The rows below fall into families. The same turns and mirrors carry the whole set onto itself and the rows of a family onto each other. For each named row, which other rows are in its family? Write them in the order they are listed.
These 40 rows form 10 families of 4 rows each.
j_154: [ 16.3  -1.0  12.5  -8.1   8.6   3.8  -9.5  12.8  -8.4  11.6   1.6  18.7
   6.4   9.4  -8.5  -4.0  18.3 -26.2  -3.8  17.4 -14.3 -36.0  -6.9 -16.8
 -10.8   1.4  18.6   7.3 -30.5 -17.8 -28.7  21.6   5.1 -10.5   9.9  13.2]
j_805: [ 16.4  -8.0   6.8 -11.6  25.8  22.5 -15.2  12.4 -12.2  -7.8  10.9  24.3
   3.6  10.1   1.6  16.2  -4.9  -6.5  -6.6   3.8  11.7  31.1  11.7 -24.0
  17.5  23.7 -11.3 -15.0   5.3  19.6 -22.6  -8.6  14.0   9.5  12.8   4.1]
j_415: [ 30.4  -6.4   6.5 -16.5  28.8  15.2  -7.6   7.7 -21.8  -9.5  16.6  -1.6
   3.2  -1.9   0.3  14.1   5.9 -12.9 -12.8  -2.8  11.9  23.4   6.3 -23.7
  19.2  25.8 -16.6 -20.1   2.2  24.0 -23.8   4.0  22.3   9.9  20.6   6.9]
j_75: [ 22.4  17.5  -0.5  15.6  31.6  35.5   1.6 -14.1   6.3 -10.4  11.8   7.4
  14.6  19.7 -15.7  38.5  -7.0 -36.7   6.5  -4.2 -23.2  -9.1  -2.8 -13.3
   4.3 -18.0  -0.2  -3.1 -27.9  22.2 -17.7  22.1   3.9 -19.7   5.9  20.8]
j_481: [ 18.2   0.9  -6.6  13.2  27.9  14.1  -8.6  -8.5  -3.7   2.2  16.1  20.4
  -6.5  -8.4   5.2  26.1   3.4 -12.5 -23.1 -12.3  11.1   1.3  -5.6  12.2
   2.7   2.2 -24.4 -47.9 -31.5  -6.5 -17.8 -10.9 -16.4  -5.0  33.6  11.1]
j_876: [ 20.1  18.2  -1.2  -1.9  20.5  41.5 -11.0   2.1  -7.9  -3.7   1.6  11.3
  11.3  21.5 -30.7  36.9 -13.5 -42.9  -5.3  -2.7 -15.7 -21.2  -1.3 -19.1
   1.5  -9.8   5.1   7.6 -31.4  17.7 -35.2  18.9  13.9 -10.2  -3.6  13.5]
j_351: [ 15.4   3.5  -5.7  -1.2  24.7  18.1  -8.5  -3.7  -2.8  -7.7  17.8  11.1
   3.0 -12.4   5.0  31.1   1.3   0.7 -26.0 -20.2  -1.9   2.8  -6.7  14.1
   6.9   7.1 -24.1 -36.4 -28.9 -12.5 -15.2 -15.3  -6.7  12.0  35.3   4.9]
j_261: [ 23.8   1.3   2.1  11.3  29.4  38.7  -8.6  -3.7   4.7  -5.8   2.5  -2.0
  14.2   3.7 -26.6  30.8  -8.5 -38.4  -7.1   0.5 -25.5 -13.3   6.9 -27.5
  -4.4 -12.5   0.6   6.8 -27.9  16.0 -26.9  29.4   9.1 -18.3   3.9  25.6]
j_68: [ 12.9   4.7  11.0  -4.9  22.4   9.6  -7.5  10.8 -19.5  -9.1  20.7   9.0
   1.4   1.7  -0.4   6.6  10.1 -16.4  -1.7   9.5  21.5  26.5  -0.2 -24.5
   3.3  25.7  -8.5 -18.2   9.2  25.2 -17.2   5.4   8.9   2.1   6.9   2.6]
j_606: [ 15.8  -7.7   6.0  -9.8  33.3  13.3  -9.2  22.4  -6.2  -7.0  14.5   6.8
   0.7  15.8   5.3  16.9  -0.9  -9.6 -14.9  -8.4  15.3  32.8   4.1 -22.7
   6.5  10.0 -12.1 -24.0  13.2  21.0 -23.7   1.9   2.4   4.5   3.3   3.1]
j_784: [ 18.2  -0.4 -16.1   0.8  26.3   9.5  -5.0  -7.9  -4.9  -2.5   4.0   7.1
   2.4 -18.8   7.0  18.0  -2.7 -11.2 -21.6 -15.5   8.6  -5.0   5.6  17.8
  -2.8   2.1 -23.1 -34.8 -39.8 -11.8 -16.1 -18.1  -3.0   0.8  34.4  20.0]
j_795: [ 13.9   2.0  14.0  -5.0  25.0  -8.1  -6.0  10.6   3.2   6.0  11.4  20.1
  -1.9  18.3 -13.6  -2.0  28.1  -5.0 -11.8  11.8 -13.5 -39.5 -12.7  -8.3
  -7.7  -2.8  21.1 -13.6 -30.3   1.3 -31.2  18.8   8.9 -13.4   4.4  11.8]
j_263: [ 20.4   1.4   8.6 -12.7  32.0   4.1 -14.5   2.0  -6.8  11.8  -1.5  19.3
   9.4   8.9  -7.7 -16.8  25.9 -13.9 -18.2  11.1  -3.9 -35.1   5.5 -11.8
  -6.0  -9.7  26.6 -10.3 -36.1 -15.4 -28.2  14.1   4.9  -4.7   5.4  14.0]
j_588: [ 30.1  -6.5  17.0  -9.8  31.4   4.0  -6.6   6.4 -16.9  -0.1   4.3  15.6
   7.8   6.5 -12.7  -6.9  25.9 -20.8 -17.3   6.7  -6.5 -45.9  -8.2 -17.1
 -10.5  -2.1  13.2  -8.6 -31.8 -11.4 -21.5  22.8   9.3 -17.7   7.7  18.1]
j_825: [ 16.5   9.5   1.0  11.9  30.4  32.4  -3.6  -6.3  -1.9  -3.8  -1.3   2.4
   8.2  35.7 -16.1  37.1 -14.6 -38.1 -13.0 -10.9  -6.2 -11.3 -12.6 -23.8
  -4.9 -18.6   3.2   2.4 -29.2  23.4 -34.1  22.5   4.2 -17.9   3.4  16.4]
j_501: [ 22.2  19.9   5.4   4.2  25.1  35.2  -8.7  -6.1  -4.3  -7.3   5.8  -6.1
  13.7  23.6 -19.1  35.0 -16.0 -38.8  -5.8  -0.1 -14.3 -22.5  -5.0 -24.5
 -11.2 -21.5  12.3   4.6 -36.0  14.0 -24.6  14.3   6.6 -10.7   3.2   6.9]
j_199: [ 17.9   1.8  -1.1 -12.1  20.3  13.9 -17.6  13.3 -12.0 -18.8   6.7   6.6
  13.2   2.9   3.1   1.6  -3.2 -11.5 -12.4  -3.1  11.4  30.9   9.0  -7.4
  14.5  26.1 -11.5 -18.3   7.7   6.4 -18.9  -5.8  24.2   7.0  14.0   4.1]
j_142: [ 19.1   0.8  -5.4  -1.8  14.0  12.1   2.6  -7.4   1.6  -3.4  18.7  16.0
  10.9 -14.4  -0.3  28.2   0.6  -5.2 -15.2 -12.6  -9.3   4.7  -2.9  16.1
  10.2   7.0 -21.5 -31.6 -18.3  -8.6 -20.8 -19.7   0.9  12.1  42.9  13.8]
j_79: [ 14.3   2.3  -2.3 -15.7  21.8  22.3 -13.9  25.0  -5.8 -11.9  15.7  11.1
   0.2   3.8  -9.0  21.9  -4.3 -12.0 -10.4  -5.2  13.2  31.6  12.5 -13.6
  17.3  26.1 -12.8 -18.0   4.8  12.6 -21.5  -4.7  16.8  15.2   6.0   7.8]
j_877: [ 11.0   0.4  -4.1   5.5  32.6  14.5   6.6 -12.2   2.5   6.2   3.8   4.4
  -1.2 -19.0  -7.3  32.3  -5.1   0.2 -19.4 -12.5   1.6   4.5  -7.6  18.9
  -4.3  -2.8 -16.3 -41.7 -31.1  -7.6 -26.3 -13.8  -2.4  -7.8  25.9  17.1]
j_541: [ 11.0   2.5 -16.1  -4.9  23.0   7.6  -4.6  -1.5  -5.2  -1.1  22.2  19.8
  11.4  -9.2   0.3  29.8  -0.3  -8.1 -23.6  -7.4   7.9  -6.6  -4.0  14.6
  -0.4  11.6 -23.4 -43.7 -24.3 -13.9 -15.8 -21.3   3.9   3.8  37.2  13.9]
j_939: [ 17.9   1.4  11.4 -18.2  27.9  18.4 -27.6  23.4 -20.0  -6.6  16.9   3.7
  -6.3   3.3   1.4  15.4  -4.2 -24.0 -14.8  -2.7  19.0  22.1   9.1 -14.3
  13.8  23.3 -10.8 -12.8   3.0  21.4  -7.4   1.4  11.0   6.1  12.2  -1.9]
j_765: [ 14.2   2.1  14.5   3.6  32.5   6.7 -15.6  14.7   0.3  13.8   4.2  23.0
  -1.3  20.5  -2.8  -4.7  29.5 -18.3 -15.6  16.4  -1.0 -32.5  -6.6 -11.9
  -3.2 -10.7  24.3 -17.9 -36.8  -4.2 -23.4  25.8  -5.9 -10.3  10.3  11.1]
j_437: [ 10.8   0.8  11.6  -4.5  23.9  13.0 -20.8  14.1  -6.9  16.0   0.5  14.1
  -1.6  11.2  -5.4  -2.1  17.0 -17.2 -12.3  14.5 -10.3 -39.0 -11.5 -16.8
  -7.1  -3.2  25.3   3.2 -37.0 -16.7 -24.4  20.8   0.4  -7.5   6.3   4.6]
j_497: [ 17.9  13.9   7.8   4.4  28.2  44.3 -22.6  -6.4  -1.8 -10.8   8.3   0.6
  12.4  22.5 -32.5  41.8  -6.5 -36.6 -16.0  -4.9 -17.4  -7.2  -1.0 -13.5
   3.7 -19.4   9.8   2.5 -30.9  12.5 -16.6  20.8   6.5 -11.6   4.1  18.1]
j_451: [ 13.9  -7.2  -6.9 -12.4  29.7  11.8  -4.4  -4.1   2.8  13.4  18.1   2.2
  -0.1  -9.3   7.5  38.8  -5.6 -13.5 -25.1 -12.9   0.1  -3.2  -1.0  12.0
  -1.1  -2.4 -17.3 -34.1 -28.8 -13.2  -7.0 -21.0  -5.9  -1.2  36.8  14.7]
j_429: [ 15.1  -1.2  11.0 -10.0  32.5   0.0  -7.7  12.6  -3.7   8.1  -6.7  25.1
   2.0  11.9   5.0 -12.6  27.9  -9.7 -16.2  -0.6  -1.3 -34.7  -7.1  -7.7
  -1.6   2.1  11.5  -3.9 -29.0  -4.5 -27.5  28.7  12.3 -18.1  -0.9   5.8]
j_953: [  8.4  -1.7  12.5 -17.0  22.6   2.1 -18.5   5.8  -2.0  12.4   9.7  19.2
   8.5  19.1  -4.9  -0.6  29.7 -18.2 -34.0   3.9  -0.8 -35.6  -7.2 -20.0
 -13.5  -4.0  17.9   0.6 -31.3 -13.6 -18.1  20.7   8.9  -8.2  11.1  13.4]
j_809: [ 15.4  -7.3  -3.1  -7.1  23.5   1.1 -18.3  14.6 -10.9   9.4  -3.7  24.1
  11.8  14.9  -4.8  -1.9  18.1 -11.9  -9.5  15.1  -4.4 -38.0  -5.4 -14.0
 -11.1  -1.1  25.8 -10.9 -37.7 -11.4 -19.9  19.4  -1.4 -14.7   2.9  20.5]
j_996: [ 23.9  13.9   4.5   3.9  16.9  36.7  -3.6   4.3  -7.1 -13.2   4.6  12.6
  10.7  20.7 -21.2  40.7 -17.0 -32.3  -6.8   1.0 -18.6 -12.7   1.6 -23.9
  -5.9 -14.1   3.9   5.6 -42.1  25.5 -31.8  19.0   5.3 -15.0   1.0  23.3]
j_290: [ 15.8  11.8   5.7  12.1  26.6  32.6  -8.2 -12.6  -9.6 -11.7  10.7   7.7
  14.5  20.9 -27.8  34.7 -19.4 -36.8  -7.3   0.4 -25.3  -9.8  -5.1 -24.3
  -0.6 -12.6  -3.7  14.9 -26.0  15.9 -30.6  22.0   8.4 -10.3  10.1  16.2]
j_386: [ 13.9  -2.6   0.2  -9.8  23.5  18.8 -20.3  15.2  -4.4 -18.5  18.6   4.9
   8.3   6.8   9.2  14.2   1.0  -7.4 -10.8  -7.3  18.2  29.4   8.3 -21.3
   9.3  18.9 -11.0 -16.1   9.1   7.7  -9.4  -7.8  12.3  11.5  11.0  -1.3]
j_372: [  7.5 -10.3  -9.5   6.4  26.6   7.7  -1.1  -9.7   2.1  -1.4   7.5  17.4
  -6.3  -5.6  -0.8  29.7  -1.0  -8.9  -6.6 -12.3  -0.1  -6.8  -7.0  16.6
  -3.5  13.5 -32.7 -40.8 -21.5  -8.4 -18.4 -15.1  -3.3 -11.8  32.6  10.5]
j_600: [ 13.0  13.8 -10.1  12.8  22.5  38.6 -10.7 -17.4  -0.1  -7.1  -2.8   0.1
   5.1  26.4 -23.2  30.5  -0.3 -37.9  -1.8   1.8 -15.9  -9.9  -5.7 -17.5
  -3.5  -8.5  -0.5  -3.7 -33.9  24.9 -33.9  17.4  15.8 -21.2  -5.0  19.3]
j_952: [ 12.7   6.4   1.6  -9.4  26.8   1.4 -13.6  14.6   0.6  14.4   9.9  24.6
  10.7  16.1 -10.7   1.5  14.6 -21.8 -13.1  19.3 -10.4 -43.4  -3.3 -12.9
 -10.7  -3.4  22.1  -9.2 -35.6 -21.7 -20.4  17.1   9.6 -13.3   6.4  14.5]
j_529: [ 20.8   5.0 -13.5  -0.3  32.3   2.3  -3.9 -11.6  -3.3   0.6   9.5  24.4
   8.2  -6.9  -0.2  23.6 -11.0  -2.5 -26.9 -10.9  -1.9  -0.4  -1.9  11.8
  -0.8  10.7 -16.0 -44.8 -30.7  -4.6 -14.8 -18.9  -4.4   6.8  37.1  13.4]
j_813: [ 16.8  -7.6   9.6 -14.1  26.4  13.4  -9.6  25.6 -19.5 -17.7  24.5   3.7
   5.2   5.7   2.1  18.3  -5.0  -8.5   0.4   2.7   6.7  24.7   7.8 -20.5
  17.1  17.6 -11.3  -9.0   9.3  19.1 -19.6   4.0   7.3   9.4  14.3   8.6]
j_583: [ 19.2   5.6   3.7 -19.1  30.7  17.4  -7.0  17.9  -2.6 -15.7  16.3   5.0
  -4.2   4.9   3.6   7.4   5.1 -14.9  -3.1  -3.5   7.7  23.9  14.0 -14.7
   7.2  26.6  -9.2 -31.6   6.0  30.5 -26.2  -1.0   6.0   1.4   2.7   3.0]
j_815: [ 24.8  18.4   1.7   1.1  21.2  35.8  -8.5  -0.4  -8.5 -11.6  -3.5  -3.9
  22.3  11.9 -24.9  25.3 -18.1 -38.9  -4.8   2.4 -22.9 -19.8  -0.7  -9.3
  -8.9 -19.2  13.6   0.5 -32.6  11.3 -33.5  14.7  11.1 -18.3   0.8  16.4]
j_677: [ 20.4 -11.8  -8.1  11.4  37.4   7.2  -1.7  -6.0   4.8   1.5  10.9   5.5
   1.2 -21.7  -3.6  20.1  -2.0  -5.8 -23.1  -6.5  -2.0  -0.3  -3.4  12.0
   4.7   4.7 -21.8 -34.0 -22.6  -7.1  -8.0 -19.2   9.9   2.0  38.5  24.6]

Which other rows belong to the same family as j_765? j_481, j_606, j_825
Which other rows belong to the same family as j_497? j_939, j_451, j_953
Which other rows belong to the same family as j_437? j_351, j_501, j_386
Which other rows belong to the same family as j_996? j_805, j_809, j_529
Which other rows belong to the same family as j_541? j_876, j_79, j_952

